Here are some points:
[ -3  30 114  37 -29  10  36 -97]
[-25 -18 -84 -39 -23 -23 -69  97]
[ -2  32  63  12  -4  17  23 -87]
[-16 -21 -75 -27  -5   9 -27 127]
[  6 -16 -30   5  -3 -21 -10  23]
[-33 -54 -68 -22  12   9 -34  85]
[  20    6   83   51    8  -13   63 -122]
[ 17  17  41  11  -4  13  30 -40]
[-31 -27 -94 -37  15  17 -49 109]
[  6 -10 -41 -41  -4  -8  16 -24]
[-26 -19 -69 -22 -16 -31 -38  69]
[  7   1 -25 -20 -21  21  -4  -3]
[ 28  27  66  13   0  12  22 -14]
[ 15  11  52   6  -4  39  30 -47]
[ 21  13  45  25 -12 -17  34 -86]
[  16   36  119   38  -42   17   57 -118]
[-13 -15 -89 -43 -15 -25 -60  97]
Here are 10 more points, each followed by its number:
[  6  24  -1  -8  -6  -5 -20   3] 0
[-36 -25 -83 -18  21 -13 -48 119] 1
[ -28  -75 -104  -33   -5   -7  -24   -1] 2
[ 33  19  43  31  10 -15   9 -13] 3
[ -3   6 -23 -23  -3  -9  -3  16] 4
[ -1 -17 -29 -19 -14  -9 -18   7] 5
[ -51  -46 -114  -30    2  -31  -45  100] 6
[-11 -34 -73 -22  27  -5 -31 121] 7
[  4  -8   1 -11   4   7  12  -6] 8
[ 12  41  50  -1 -25  13  22 -50] 9
Which of these numbered points is nearest to each point below, ignoring the direction in which the first points spread most? Its number follows each.
[-23  -7 -15  10  13 -17 -15  31] > 1
[ -6 -40 -42 -17  40  40 -23  87] > 7
[ -6  63 105  13 -21  17  29 -65] > 9
[-32 -48 -91 -35   3   4 -36  98] > 8
[ 27  35  90  10 -38  -1  32 -80] > 9
Now 10 new points, numbered from 0 again:
[-28 -19 -92 -55  13  -7 -57 127] 0
[  8   5 -44 -25  -6   6 -27  44] 1
[ 11   1 -40 -19  -1 -16 -33  52] 2
[-14   8  -4 -16  -8  -4 -16  68] 3
[-10  21 -21 -24   5  33 -23  51] 4
[  16   17   62   56   -2  -13   48 -114] 5
[ 12  73  75  21 -11   6  24 -46] 6
[ 12 -16 -49 -45  -7 -13  15  18] 7
[ 11 -11  17  -6 -14 -10   2  -4] 8
[  46   31   62   15   -6    6   39 -121] 9
The same question for these:
[  -6    8   57   85   10  -20   45 -109] > 5
[  21   14  111   35  -15    5   59 -127] > 8
[  19   18   61    9   -9   -2   57 -102] > 7
[-20   5  -8   9   9  15  -3   0] > 0
[   3  -48 -114  -50    6  -15  -31   54] > 7
